128 stands for zero in the data rows.
Here are some points:
[180, 125, 138, 99, 139, 149, 128, 153, 141, 127, 159, 106, 155, 128, 154, 152, 150, 111, 119, 119, 167, 132, 131, 149, 166, 141, 121, 144, 173, 125, 125, 152]
[175, 113, 146, 106, 138, 167, 131, 142, 122, 121, 184, 136, 131, 117, 176, 156, 135, 105, 103, 121, 215, 146, 116, 149, 153, 119, 133, 133, 186, 144, 129, 142]
[234, 104, 184, 153, 60, 205, 145, 159, 124, 127, 169, 124, 108, 132, 246, 154, 132, 76, 104, 99, 255, 188, 95, 157, 145, 78, 105, 131, 194, 122, 135, 121]
[148, 133, 106, 123, 142, 183, 158, 110, 148, 194, 147, 130, 164, 126, 124, 140, 151, 98, 110, 127, 140, 151, 97, 134, 161, 79, 156, 137, 121, 93, 156, 134]
[158, 104, 118, 97, 100, 158, 134, 133, 134, 159, 122, 115, 142, 116, 134, 130, 145, 109, 115, 121, 143, 111, 99, 143, 135, 80, 116, 117, 122, 101, 137, 122]
[165, 121, 74, 93, 124, 165, 154, 110, 141, 183, 120, 154, 138, 140, 115, 129, 143, 76, 97, 90, 144, 142, 59, 131, 165, 56, 156, 116, 110, 78, 142, 124]
[145, 119, 106, 119, 140, 159, 148, 122, 143, 154, 144, 138, 133, 136, 127, 137, 136, 103, 106, 110, 132, 130, 101, 139, 149, 95, 149, 119, 115, 111, 135, 112]
[139, 121, 110, 119, 137, 153, 147, 114, 137, 158, 149, 144, 133, 125, 133, 141, 133, 97, 113, 108, 131, 140, 106, 135, 133, 103, 141, 123, 123, 107, 135, 137]
[198, 33, 49, 56, 91, 165, 97, 102, 132, 143, 137, 107, 98, 88, 109, 141, 93, 37, 40, 82, 151, 100, 0, 127, 147, 13, 56, 68, 54, 68, 90, 57]
[189, 34, 52, 67, 94, 141, 96, 107, 142, 125, 106, 89, 95, 73, 120, 134, 88, 45, 53, 83, 150, 106, 0, 93, 162, 13, 62, 71, 69, 36, 97, 68]
[182, 82, 88, 105, 107, 151, 112, 122, 151, 136, 137, 127, 114, 108, 139, 139, 113, 86, 88, 116, 158, 134, 51, 118, 151, 70, 93, 102, 97, 83, 124, 104]
[158, 82, 93, 114, 114, 146, 117, 123, 135, 131, 126, 134, 105, 101, 137, 140, 109, 92, 91, 110, 138, 122, 71, 114, 134, 78, 100, 108, 100, 77, 121, 103]
[166, 95, 83, 88, 95, 172, 151, 100, 180, 154, 106, 123, 169, 127, 119, 146, 142, 107, 128, 106, 170, 133, 65, 176, 150, 104, 93, 116, 78, 70, 149, 145]
[152, 112, 105, 118, 114, 153, 142, 120, 156, 147, 114, 128, 143, 122, 137, 139, 139, 122, 132, 116, 149, 136, 93, 152, 140, 106, 112, 117, 105, 102, 135, 139]
[153, 106, 89, 117, 104, 157, 140, 108, 157, 153, 111, 127, 137, 113, 146, 136, 140, 117, 129, 108, 145, 148, 72, 150, 130, 84, 101, 104, 98, 89, 123, 132]
[177, 88, 77, 122, 105, 176, 147, 112, 163, 174, 94, 107, 118, 91, 170, 146, 143, 113, 137, 92, 145, 166, 27, 159, 152, 49, 107, 94, 91, 54, 121, 137]
[145, 112, 104, 125, 115, 136, 130, 121, 126, 137, 111, 111, 113, 113, 140, 129, 127, 118, 126, 120, 127, 137, 86, 135, 136, 98, 124, 113, 114, 98, 120, 129]
[164, 64, 11, 97, 70, 134, 114, 75, 90, 150, 56, 54, 48, 61, 158, 122, 103, 75, 103, 71, 101, 158, 0, 139, 159, 20, 97, 55, 65, 11, 83, 105]
[161, 96, 68, 121, 103, 147, 141, 105, 133, 161, 100, 100, 99, 93, 159, 140, 130, 108, 122, 100, 128, 162, 37, 147, 152, 57, 106, 95, 100, 61, 112, 122]
[163, 77, 61, 111, 94, 154, 132, 104, 137, 150, 86, 89, 100, 84, 154, 128, 127, 101, 126, 93, 126, 152, 24, 145, 140, 41, 103, 83, 81, 48, 112, 135]
[158, 87, 90, 114, 105, 148, 128, 128, 133, 140, 94, 94, 107, 95, 140, 128, 130, 111, 133, 112, 132, 131, 60, 139, 130, 69, 125, 97, 87, 68, 122, 136]
[170, 58, 90, 104, 107, 132, 111, 140, 121, 111, 103, 90, 110, 106, 125, 115, 114, 98, 123, 132, 133, 82, 57, 127, 147, 51, 142, 80, 81, 59, 135, 134]
[158, 103, 111, 96, 100, 161, 123, 128, 127, 156, 116, 121, 144, 112, 131, 125, 146, 108, 113, 111, 140, 113, 96, 139, 134, 79, 108, 117, 119, 106, 134, 124]
[181, 104, 108, 82, 93, 196, 117, 146, 135, 173, 115, 133, 169, 117, 139, 129, 171, 108, 122, 103, 154, 124, 85, 150, 160, 71, 102, 125, 121, 121, 144, 127]
[157, 117, 110, 100, 102, 163, 108, 139, 128, 144, 110, 126, 152, 125, 128, 124, 148, 112, 128, 108, 141, 125, 100, 132, 147, 95, 112, 127, 117, 131, 127, 119]
[170, 109, 98, 79, 92, 171, 85, 133, 123, 145, 86, 124, 167, 139, 116, 122, 146, 104, 119, 86, 144, 121, 84, 123, 151, 78, 103, 123, 94, 135, 119, 88]
[191, 105, 85, 62, 92, 165, 65, 145, 119, 135, 63, 135, 171, 156, 98, 124, 141, 104, 119, 72, 138, 103, 56, 124, 156, 62, 102, 119, 74, 138, 108, 64]
[154, 70, 92, 88, 187, 181, 119, 70, 161, 134, 84, 89, 138, 144, 152, 192, 177, 62, 62, 162, 175, 83, 54, 99, 254, 98, 87, 120, 76, 92, 131, 174]
[153, 46, 91, 69, 189, 187, 105, 56, 161, 120, 72, 83, 147, 140, 160, 206, 184, 51, 42, 163, 183, 65, 42, 87, 255, 90, 76, 119, 62, 77, 132, 169]
[141, 83, 103, 97, 161, 169, 114, 93, 153, 121, 98, 108, 140, 131, 150, 169, 164, 88, 80, 154, 163, 85, 84, 106, 197, 112, 104, 122, 91, 96, 129, 147]
[149, 69, 97, 86, 172, 195, 111, 82, 170, 111, 90, 106, 145, 133, 156, 184, 174, 75, 68, 161, 173, 71, 73, 100, 207, 109, 98, 120, 82, 84, 135, 147]
[152, 50, 88, 72, 187, 224, 93, 66, 185, 101, 81, 108, 147, 122, 159, 191, 183, 63, 52, 169, 180, 48, 63, 95, 212, 103, 81, 120, 77, 66, 134, 135]
[140, 107, 119, 116, 149, 165, 121, 114, 153, 119, 117, 127, 138, 125, 142, 152, 149, 111, 107, 145, 148, 109, 112, 121, 153, 125, 117, 127, 116, 112, 132, 129]
[162, 82, 105, 107, 176, 219, 105, 92, 194, 98, 103, 138, 153, 118, 160, 178, 172, 87, 84, 166, 172, 93, 96, 116, 174, 127, 103, 128, 99, 96, 137, 117]
[191, 80, 102, 119, 199, 255, 104, 85, 251, 93, 110, 167, 174, 107, 182, 211, 203, 80, 70, 206, 198, 96, 95, 132, 192, 135, 97, 129, 104, 96, 151, 119]
[196, 102, 113, 141, 187, 255, 115, 106, 245, 109, 110, 188, 172, 103, 187, 200, 195, 97, 90, 199, 198, 117, 114, 143, 172, 142, 113, 132, 111, 113, 154, 120]
[210, 102, 88, 146, 174, 255, 101, 99, 255, 110, 111, 213, 174, 76, 186, 197, 199, 85, 77, 201, 195, 119, 102, 155, 158, 136, 106, 121, 97, 110, 150, 123]
[203, 124, 103, 151, 158, 255, 104, 116, 255, 124, 119, 214, 170, 95, 179, 191, 191, 94, 90, 192, 187, 136, 109, 161, 155, 142, 126, 129, 120, 114, 159, 140]
[189, 132, 109, 149, 143, 253, 110, 127, 223, 130, 122, 196, 160, 113, 167, 172, 174, 101, 102, 179, 171, 135, 115, 157, 148, 135, 129, 131, 122, 115, 151, 148]
[248, 134, 90, 171, 139, 255, 89, 137, 255, 141, 121, 255, 185, 123, 201, 207, 209, 74, 78, 215, 205, 151, 99, 195, 162, 139, 144, 136, 120, 94, 167, 168]
[204, 74, 107, 109, 111, 153, 109, 176, 140, 129, 132, 126, 149, 125, 161, 132, 152, 104, 131, 170, 147, 113, 84, 143, 195, 79, 176, 88, 105, 76, 174, 131]
[185, 91, 114, 119, 124, 158, 103, 163, 122, 119, 133, 139, 157, 135, 167, 124, 153, 106, 115, 179, 155, 127, 106, 123, 180, 89, 172, 116, 117, 108, 157, 115]
[236, 77, 117, 103, 129, 201, 87, 198, 122, 119, 136, 165, 205, 143, 218, 130, 186, 89, 82, 231, 194, 140, 99, 118, 223, 80, 199, 136, 108, 113, 185, 93]
[255, 49, 111, 68, 128, 255, 51, 242, 87, 109, 131, 183, 255, 152, 255, 130, 229, 79, 52, 255, 232, 147, 77, 106, 255, 57, 225, 166, 74, 120, 210, 58]
[209, 58, 94, 96, 106, 167, 82, 176, 111, 112, 124, 130, 165, 122, 182, 120, 160, 89, 95, 197, 159, 128, 83, 127, 208, 63, 182, 94, 99, 81, 173, 104]
[228, 19, 80, 100, 99, 149, 86, 190, 120, 94, 130, 105, 144, 109, 162, 112, 150, 81, 126, 187, 140, 85, 45, 128, 208, 19, 192, 53, 77, 30, 172, 120]
[179, 83, 105, 121, 130, 150, 117, 151, 125, 112, 126, 114, 125, 128, 138, 127, 135, 116, 139, 163, 143, 92, 84, 121, 155, 74, 167, 104, 105, 91, 140, 138]
[157, 99, 104, 115, 123, 155, 123, 126, 122, 124, 110, 115, 116, 116, 133, 131, 125, 114, 130, 145, 130, 108, 89, 116, 139, 98, 151, 109, 104, 110, 121, 130]
[171, 113, 89, 112, 110, 177, 137, 98, 114, 150, 84, 115, 120, 95, 147, 152, 120, 113, 140, 140, 150, 140, 65, 123, 163, 114, 151, 98, 99, 115, 107, 125]
[164, 123, 100, 124, 114, 159, 137, 102, 115, 156, 108, 118, 120, 108, 150, 150, 120, 118, 133, 133, 149, 151, 76, 138, 166, 118, 134, 109, 118, 117, 111, 125]
[210, 98, 39, 121, 80, 159, 133, 54, 80, 199, 92, 87, 87, 82, 174, 172, 103, 87, 127, 110, 168, 201, 0, 157, 225, 90, 113, 69, 99, 72, 64, 102]
Here are 24 more points, each followed by its number:
[207, 113, 51, 132, 93, 148, 147, 79, 91, 202, 109, 98, 92, 100, 173, 161, 114, 99, 125, 117, 158, 200, 14, 160, 221, 90, 113, 96, 111, 84, 91, 111] 0
[145, 119, 97, 127, 115, 129, 131, 108, 117, 147, 112, 112, 114, 111, 140, 134, 122, 116, 125, 116, 126, 148, 87, 134, 146, 108, 118, 114, 115, 102, 114, 124] 1
[155, 109, 102, 92, 115, 130, 100, 138, 121, 127, 95, 124, 144, 139, 122, 125, 125, 122, 123, 107, 128, 104, 85, 130, 142, 97, 115, 119, 96, 117, 115, 108] 2
[160, 103, 107, 96, 115, 141, 107, 147, 122, 131, 104, 128, 140, 139, 139, 132, 117, 123, 123, 115, 128, 105, 79, 136, 158, 94, 113, 117, 102, 108, 114, 116] 3
[179, 135, 116, 147, 130, 218, 112, 136, 199, 137, 126, 183, 151, 132, 161, 157, 164, 104, 106, 164, 159, 138, 114, 160, 142, 133, 142, 132, 124, 111, 149, 147] 4
[174, 129, 113, 140, 120, 210, 103, 135, 192, 131, 117, 178, 143, 132, 154, 151, 160, 94, 100, 160, 154, 130, 105, 157, 138, 125, 137, 126, 117, 97, 143, 143] 5
[255, 159, 122, 182, 125, 255, 86, 182, 255, 159, 120, 255, 181, 168, 209, 205, 233, 66, 70, 234, 217, 161, 91, 227, 181, 144, 181, 143, 128, 73, 186, 195] 6
[196, 135, 124, 150, 123, 232, 95, 155, 212, 136, 119, 190, 151, 144, 163, 161, 179, 96, 90, 181, 168, 136, 100, 177, 150, 133, 155, 132, 124, 93, 156, 157] 7
[215, 143, 137, 164, 127, 248, 98, 174, 232, 144, 124, 202, 161, 158, 172, 172, 198, 104, 95, 200, 181, 146, 105, 195, 162, 139, 167, 138, 131, 99, 170, 165] 8
[142, 110, 104, 126, 114, 141, 129, 108, 131, 142, 101, 107, 112, 108, 149, 133, 128, 116, 128, 112, 130, 146, 82, 131, 138, 92, 115, 114, 104, 93, 110, 130] 9
[167, 75, 75, 120, 96, 172, 136, 97, 152, 157, 58, 95, 112, 81, 167, 140, 128, 93, 139, 80, 147, 146, 23, 141, 136, 31, 96, 90, 56, 48, 98, 140] 10
[171, 80, 88, 96, 93, 159, 140, 122, 156, 142, 79, 109, 147, 93, 135, 139, 138, 102, 137, 88, 167, 101, 57, 159, 156, 75, 100, 104, 77, 64, 133, 146] 11
[198, 142, 140, 159, 130, 226, 101, 170, 212, 140, 125, 185, 156, 155, 162, 162, 189, 113, 106, 188, 173, 144, 109, 183, 158, 139, 162, 140, 136, 110, 164, 160] 12
[139, 111, 106, 115, 108, 133, 118, 126, 124, 113, 101, 113, 143, 120, 143, 156, 139, 120, 129, 125, 139, 128, 92, 138, 146, 108, 126, 123, 113, 101, 129, 128] 13
[140, 107, 102, 111, 104, 131, 113, 120, 116, 108, 95, 107, 138, 115, 141, 153, 138, 118, 124, 119, 132, 127, 85, 136, 142, 102, 122, 120, 107, 95, 126, 124] 14
[164, 51, 49, 66, 50, 129, 80, 92, 89, 74, 19, 57, 150, 81, 159, 196, 149, 85, 104, 91, 127, 116, 0, 142, 160, 45, 105, 91, 55, 26, 120, 104] 15
[142, 93, 98, 100, 94, 127, 109, 111, 110, 105, 84, 102, 137, 111, 142, 158, 141, 110, 120, 111, 127, 124, 66, 138, 145, 90, 118, 117, 98, 82, 125, 118] 16
[157, 98, 109, 103, 99, 136, 117, 118, 113, 113, 86, 109, 149, 115, 157, 171, 149, 118, 125, 115, 135, 133, 65, 148, 155, 94, 124, 121, 100, 82, 132, 125] 17
[148, 99, 108, 103, 101, 133, 116, 111, 113, 115, 93, 113, 142, 115, 144, 156, 144, 115, 119, 110, 130, 125, 69, 137, 141, 94, 120, 118, 101, 87, 127, 118] 18
[155, 86, 107, 94, 93, 127, 113, 104, 110, 117, 86, 111, 140, 107, 147, 163, 142, 108, 118, 102, 127, 120, 46, 137, 145, 80, 116, 118, 88, 74, 125, 116] 19
[178, 57, 99, 72, 71, 123, 101, 88, 91, 113, 59, 111, 159, 96, 165, 184, 160, 90, 107, 80, 122, 118, 0, 149, 152, 48, 109, 102, 52, 29, 111, 102] 20
[161, 92, 116, 103, 100, 129, 120, 102, 108, 125, 98, 123, 148, 112, 147, 154, 145, 107, 118, 94, 129, 124, 60, 141, 136, 83, 118, 112, 93, 79, 122, 111] 21
[171, 87, 88, 87, 91, 167, 132, 131, 149, 140, 96, 116, 162, 103, 124, 145, 138, 101, 124, 90, 184, 115, 84, 175, 165, 110, 104, 131, 89, 78, 153, 141] 22
[142, 102, 120, 107, 110, 123, 119, 110, 111, 126, 109, 120, 135, 116, 133, 135, 135, 107, 113, 103, 125, 122, 85, 129, 124, 95, 118, 116, 102, 94, 119, 112] 23
Which of these numbered points is nearest to each point below, ignoring the 3 directions in which the first points spread most? Its number follows each.
[172, 101, 136, 104, 116, 140, 128, 122, 112, 149, 115, 137, 156, 126, 142, 144, 153, 97, 124, 109, 141, 134, 79, 144, 140, 79, 127, 117, 111, 88, 121, 109] > 21
[194, 65, 122, 69, 90, 128, 113, 97, 86, 145, 87, 127, 169, 111, 155, 159, 167, 65, 105, 66, 141, 124, 9, 146, 130, 30, 109, 100, 71, 35, 102, 90] > 20
[231, 130, 157, 77, 127, 179, 142, 164, 163, 124, 189, 120, 188, 120, 185, 154, 186, 98, 107, 120, 236, 137, 149, 182, 225, 167, 127, 161, 222, 133, 138, 200] > 22
[255, 145, 103, 172, 133, 224, 78, 159, 255, 176, 99, 255, 170, 168, 255, 250, 255, 99, 144, 184, 175, 192, 72, 203, 216, 93, 188, 129, 155, 119, 145, 255] > 6
[187, 111, 77, 101, 91, 155, 90, 155, 108, 113, 105, 75, 151, 111, 169, 187, 147, 117, 98, 104, 158, 107, 49, 185, 184, 89, 124, 142, 79, 71, 148, 136] > 17
[161, 102, 102, 71, 150, 158, 134, 150, 153, 182, 66, 113, 139, 124, 129, 164, 186, 79, 108, 99, 190, 70, 56, 148, 190, 33, 122, 164, 104, 67, 131, 120] > 11
[177, 61, 59, 72, 108, 222, 99, 106, 188, 97, 81, 151, 208, 116, 190, 206, 249, 100, 103, 127, 205, 138, 22, 118, 221, 91, 154, 145, 116, 85, 141, 135] > 20
[157, 89, 110, 94, 113, 146, 113, 153, 118, 132, 135, 107, 150, 144, 142, 179, 148, 111, 130, 120, 157, 119, 79, 133, 165, 91, 135, 132, 106, 130, 125, 121] > 13
[195, 80, 117, 79, 88, 189, 144, 164, 121, 156, 146, 136, 119, 118, 140, 144, 128, 109, 119, 185, 172, 134, 88, 161, 163, 63, 166, 87, 127, 119, 149, 115] > 4
[152, 122, 101, 128, 118, 133, 135, 110, 115, 151, 117, 117, 117, 116, 146, 141, 125, 121, 130, 125, 134, 153, 87, 137, 154, 115, 125, 116, 121, 108, 117, 123] > 1
[167, 87, 104, 122, 104, 142, 115, 112, 148, 124, 145, 131, 130, 106, 168, 117, 127, 112, 117, 129, 137, 142, 63, 135, 136, 81, 98, 90, 98, 91, 126, 110] > 9
[169, 56, 73, 90, 87, 135, 85, 97, 137, 104, 126, 108, 95, 80, 155, 105, 122, 95, 97, 126, 120, 124, 21, 121, 122, 46, 84, 63, 76, 61, 121, 100] > 5
[183, 98, 103, 99, 81, 127, 118, 182, 142, 162, 105, 181, 149, 152, 136, 144, 117, 94, 137, 111, 137, 144, 62, 154, 204, 63, 98, 113, 87, 129, 126, 123] > 3
[160, 116, 118, 110, 130, 131, 164, 134, 123, 160, 141, 127, 131, 114, 130, 149, 119, 113, 119, 153, 148, 128, 88, 167, 153, 95, 147, 100, 129, 125, 130, 106] > 1
[152, 102, 115, 109, 120, 153, 121, 142, 119, 134, 118, 123, 130, 136, 141, 132, 121, 123, 116, 121, 131, 117, 85, 134, 159, 100, 120, 120, 117, 107, 119, 121] > 3
[150, 77, 75, 98, 75, 157, 122, 110, 155, 152, 112, 136, 143, 125, 168, 139, 126, 84, 78, 116, 146, 138, 21, 149, 215, 27, 98, 77, 83, 93, 109, 113] > 4
[212, 104, 70, 141, 78, 149, 134, 123, 124, 201, 139, 84, 87, 110, 150, 150, 109, 99, 86, 109, 144, 196, 31, 185, 204, 43, 97, 116, 129, 78, 82, 108] > 0
[146, 104, 103, 115, 116, 131, 114, 123, 119, 122, 106, 103, 137, 111, 139, 137, 132, 104, 113, 108, 138, 112, 86, 144, 141, 97, 117, 135, 114, 102, 128, 122] > 14
[255, 145, 75, 159, 160, 237, 59, 149, 255, 200, 64, 255, 167, 193, 255, 255, 255, 85, 154, 171, 198, 223, 57, 221, 245, 63, 209, 137, 165, 126, 127, 255] > 6
[133, 95, 109, 109, 121, 128, 115, 104, 114, 135, 109, 120, 124, 109, 119, 116, 128, 95, 113, 109, 124, 113, 84, 128, 135, 86, 122, 107, 112, 91, 115, 112] > 23
[146, 111, 99, 111, 109, 129, 107, 132, 112, 117, 110, 100, 133, 115, 135, 146, 131, 112, 111, 110, 136, 107, 84, 145, 146, 99, 120, 130, 102, 96, 130, 126] > 14
[255, 130, 62, 125, 157, 205, 49, 136, 255, 190, 45, 255, 146, 188, 255, 255, 243, 68, 142, 155, 190, 196, 51, 206, 225, 46, 193, 128, 137, 121, 92, 251] > 6
[251, 148, 102, 159, 146, 205, 85, 146, 255, 173, 96, 243, 159, 168, 255, 232, 228, 105, 150, 168, 175, 189, 83, 192, 209, 89, 183, 134, 149, 123, 130, 239] > 6
[148, 107, 152, 126, 129, 162, 172, 136, 140, 137, 146, 143, 107, 123, 190, 141, 137, 93, 100, 168, 150, 180, 144, 158, 186, 121, 143, 128, 145, 115, 145, 121] > 1
[181, 90, 94, 118, 122, 171, 147, 200, 151, 167, 134, 161, 172, 122, 131, 126, 146, 122, 102, 112, 150, 112, 66, 139, 194, 106, 109, 131, 92, 121, 113, 114] > 3
[209, 160, 121, 153, 118, 218, 184, 156, 153, 204, 171, 123, 108, 173, 132, 171, 157, 125, 132, 120, 164, 164, 63, 169, 230, 84, 161, 120, 159, 138, 127, 115] > 0
[255, 118, 40, 108, 164, 204, 40, 128, 255, 182, 21, 245, 143, 189, 255, 255, 245, 60, 144, 142, 196, 176, 41, 190, 228, 37, 193, 123, 129, 134, 80, 238] > 6
[242, 112, 110, 151, 56, 187, 140, 196, 115, 208, 194, 131, 167, 133, 196, 125, 153, 85, 121, 131, 150, 65, 8, 168, 255, 31, 114, 73, 143, 46, 78, 123] > 8
[148, 85, 91, 97, 121, 149, 112, 116, 119, 117, 98, 106, 157, 108, 148, 156, 158, 99, 110, 104, 157, 112, 66, 148, 158, 92, 124, 140, 116, 92, 121, 100] > 18
[156, 104, 122, 88, 99, 136, 138, 118, 121, 147, 95, 100, 127, 118, 114, 128, 134, 110, 115, 125, 133, 112, 93, 129, 136, 88, 112, 115, 114, 98, 130, 113] > 23
[153, 97, 105, 116, 126, 142, 130, 115, 151, 125, 106, 116, 139, 120, 133, 166, 164, 119, 107, 127, 150, 119, 104, 132, 183, 107, 115, 110, 100, 98, 113, 125] > 13
[218, 126, 147, 63, 116, 169, 135, 153, 150, 117, 188, 109, 181, 111, 171, 149, 184, 99, 101, 111, 228, 135, 143, 182, 218, 159, 126, 149, 222, 129, 136, 201] > 22
[164, 37, 70, 46, 68, 159, 91, 168, 109, 99, 102, 43, 160, 92, 138, 209, 187, 101, 90, 95, 213, 92, 28, 186, 200, 63, 113, 129, 47, 45, 107, 113] > 22
[151, 120, 108, 112, 126, 151, 112, 162, 133, 153, 107, 124, 161, 120, 128, 131, 166, 132, 122, 118, 144, 120, 97, 150, 144, 115, 131, 119, 108, 133, 124, 117] > 2
[200, 55, 129, 90, 135, 231, 101, 203, 166, 190, 222, 120, 149, 138, 199, 149, 146, 128, 161, 180, 164, 131, 68, 192, 255, 79, 107, 143, 125, 115, 121, 148] > 12
[199, 78, 103, 85, 67, 186, 35, 172, 102, 180, 24, 127, 213, 85, 116, 163, 218, 143, 161, 125, 155, 53, 37, 181, 176, 75, 136, 95, 62, 95, 165, 83] > 11
[157, 88, 91, 99, 148, 179, 153, 167, 151, 126, 156, 115, 176, 134, 137, 150, 138, 162, 118, 130, 160, 93, 59, 124, 219, 110, 127, 127, 94, 90, 122, 141] > 3
[224, 42, 86, 120, 118, 167, 94, 139, 130, 123, 115, 106, 144, 76, 174, 138, 147, 81, 67, 107, 168, 140, 11, 155, 159, 22, 68, 87, 71, 33, 127, 64] > 10
[179, 121, 159, 67, 131, 255, 234, 77, 245, 237, 114, 84, 181, 108, 154, 208, 196, 92, 81, 165, 187, 120, 155, 233, 255, 168, 86, 111, 176, 161, 212, 103] > 22
[219, 104, 92, 120, 65, 253, 146, 156, 121, 181, 154, 114, 111, 132, 159, 149, 145, 89, 93, 117, 143, 135, 5, 130, 255, 5, 113, 104, 123, 106, 92, 117] > 0
[148, 108, 105, 108, 94, 155, 105, 129, 115, 115, 109, 107, 139, 130, 141, 170, 144, 127, 122, 125, 159, 119, 95, 140, 171, 113, 124, 133, 104, 101, 129, 122] > 13
[196, 52, 91, 108, 95, 151, 107, 109, 146, 126, 137, 118, 112, 83, 184, 127, 147, 99, 96, 143, 145, 140, 26, 148, 147, 44, 83, 79, 92, 62, 135, 117] > 4
[198, 102, 142, 96, 122, 164, 133, 138, 97, 174, 118, 152, 175, 140, 140, 139, 168, 74, 135, 124, 149, 147, 76, 152, 162, 50, 137, 109, 129, 74, 103, 99] > 21
[169, 101, 110, 101, 102, 166, 137, 143, 148, 146, 112, 129, 157, 116, 143, 145, 144, 114, 131, 118, 175, 133, 108, 169, 176, 124, 126, 137, 111, 104, 159, 148] > 22
[203, 137, 116, 118, 183, 225, 145, 173, 129, 235, 149, 142, 185, 140, 104, 161, 182, 110, 179, 165, 161, 168, 76, 170, 136, 59, 198, 91, 210, 74, 90, 92] > 12
[150, 7, 71, 72, 102, 133, 88, 65, 98, 152, 53, 100, 112, 58, 124, 128, 142, 45, 61, 83, 117, 89, 0, 143, 191, 0, 97, 73, 57, 1, 112, 103] > 21
[225, 40, 82, 114, 84, 165, 96, 104, 171, 116, 153, 133, 130, 92, 201, 120, 126, 92, 100, 133, 165, 168, 0, 147, 152, 30, 64, 65, 66, 66, 128, 84] > 10
[141, 67, 63, 76, 77, 130, 97, 119, 99, 101, 72, 95, 111, 92, 123, 166, 141, 94, 85, 122, 125, 122, 47, 144, 195, 60, 94, 86, 79, 38, 119, 126] > 16
[183, 64, 90, 108, 107, 141, 107, 113, 136, 120, 133, 108, 107, 98, 158, 130, 137, 102, 99, 135, 143, 134, 47, 125, 136, 62, 91, 82, 94, 73, 123, 107] > 9
[147, 90, 83, 100, 102, 177, 103, 109, 163, 101, 99, 142, 160, 119, 163, 161, 188, 104, 104, 125, 157, 131, 61, 108, 168, 105, 143, 124, 112, 96, 131, 136] > 18
[140, 111, 108, 121, 132, 134, 132, 113, 145, 147, 147, 124, 138, 129, 131, 162, 136, 110, 142, 124, 146, 142, 96, 130, 163, 96, 135, 112, 110, 131, 130, 123] > 1
[140, 87, 95, 93, 117, 145, 113, 109, 124, 112, 98, 115, 148, 109, 139, 147, 154, 102, 108, 106, 146, 113, 75, 133, 148, 98, 122, 131, 113, 98, 120, 102] > 18
[138, 51, 62, 59, 99, 163, 90, 86, 129, 88, 75, 110, 168, 94, 149, 161, 187, 83, 91, 91, 157, 106, 29, 116, 169, 77, 119, 127, 100, 71, 113, 94] > 19
[167, 84, 104, 113, 108, 145, 113, 118, 140, 126, 131, 123, 119, 106, 156, 128, 144, 113, 112, 138, 139, 133, 68, 138, 137, 82, 105, 95, 106, 89, 130, 121] > 9
[155, 124, 132, 119, 113, 149, 151, 124, 138, 157, 156, 124, 139, 134, 140, 125, 133, 119, 120, 142, 141, 110, 101, 139, 179, 90, 123, 113, 135, 95, 136, 104] > 1
[163, 81, 65, 93, 92, 124, 85, 126, 94, 102, 77, 61, 136, 88, 139, 154, 127, 81, 84, 80, 140, 78, 30, 156, 156, 62, 101, 129, 74, 63, 122, 113] > 16
[177, 81, 91, 129, 111, 181, 152, 235, 113, 184, 148, 148, 115, 122, 137, 142, 124, 102, 125, 104, 134, 138, 47, 139, 236, 55, 98, 129, 135, 74, 93, 131] > 12
[167, 100, 115, 118, 135, 168, 161, 201, 145, 160, 144, 142, 147, 124, 144, 143, 140, 135, 119, 112, 154, 120, 75, 140, 210, 110, 116, 134, 124, 104, 123, 136] > 3
[176, 93, 122, 51, 84, 237, 191, 138, 163, 167, 105, 88, 138, 78, 185, 164, 140, 97, 79, 118, 201, 112, 96, 221, 244, 108, 91, 73, 72, 65, 130, 69] > 22
[135, 88, 103, 107, 107, 129, 111, 111, 114, 129, 91, 113, 120, 103, 127, 138, 132, 102, 99, 116, 122, 118, 72, 138, 159, 84, 112, 107, 93, 79, 126, 119] > 23
[161, 82, 100, 109, 111, 137, 112, 118, 139, 122, 131, 114, 114, 104, 153, 125, 139, 109, 109, 132, 135, 132, 70, 134, 135, 82, 101, 98, 104, 89, 128, 115] > 9
[195, 76, 130, 67, 68, 255, 164, 171, 142, 173, 98, 63, 151, 99, 164, 173, 165, 110, 90, 123, 185, 81, 104, 224, 251, 124, 93, 74, 105, 76, 133, 98] > 22
[147, 94, 105, 113, 110, 132, 111, 117, 129, 122, 123, 116, 115, 106, 142, 119, 132, 113, 114, 128, 125, 127, 84, 129, 129, 92, 107, 102, 107, 95, 125, 118] > 23
[150, 86, 93, 103, 115, 138, 107, 115, 106, 115, 92, 97, 149, 106, 141, 147, 145, 93, 110, 99, 149, 107, 66, 148, 148, 83, 116, 137, 111, 88, 119, 116] > 18
[157, 48, 56, 71, 101, 139, 87, 96, 92, 100, 62, 67, 156, 80, 140, 160, 159, 61, 85, 67, 152, 83, 20, 151, 163, 52, 100, 132, 90, 51, 107, 84] > 19
[153, 101, 87, 112, 99, 183, 100, 117, 172, 108, 104, 155, 157, 126, 165, 161, 189, 107, 102, 130, 157, 136, 69, 120, 166, 110, 143, 125, 117, 100, 136, 153] > 18
[156, 92, 79, 89, 84, 159, 120, 161, 125, 115, 117, 100, 117, 104, 129, 174, 160, 146, 118, 143, 143, 123, 70, 187, 170, 78, 121, 110, 106, 77, 116, 114] > 17
[193, 137, 136, 128, 76, 245, 180, 139, 134, 168, 193, 108, 118, 140, 190, 128, 165, 109, 96, 177, 155, 134, 28, 144, 255, 43, 138, 114, 120, 121, 97, 153] > 0
[212, 23, 76, 47, 53, 193, 100, 149, 148, 126, 72, 114, 144, 80, 165, 122, 138, 76, 93, 134, 148, 139, 79, 184, 255, 79, 156, 85, 80, 49, 179, 136] > 22
[155, 107, 111, 125, 114, 147, 135, 175, 132, 156, 144, 150, 146, 127, 133, 147, 136, 122, 129, 116, 136, 137, 87, 144, 173, 102, 113, 129, 116, 126, 116, 116] > 3
[177, 65, 91, 102, 102, 140, 105, 112, 135, 120, 129, 111, 109, 92, 159, 128, 140, 110, 107, 134, 138, 133, 48, 136, 135, 65, 95, 90, 97, 76, 123, 115] > 9
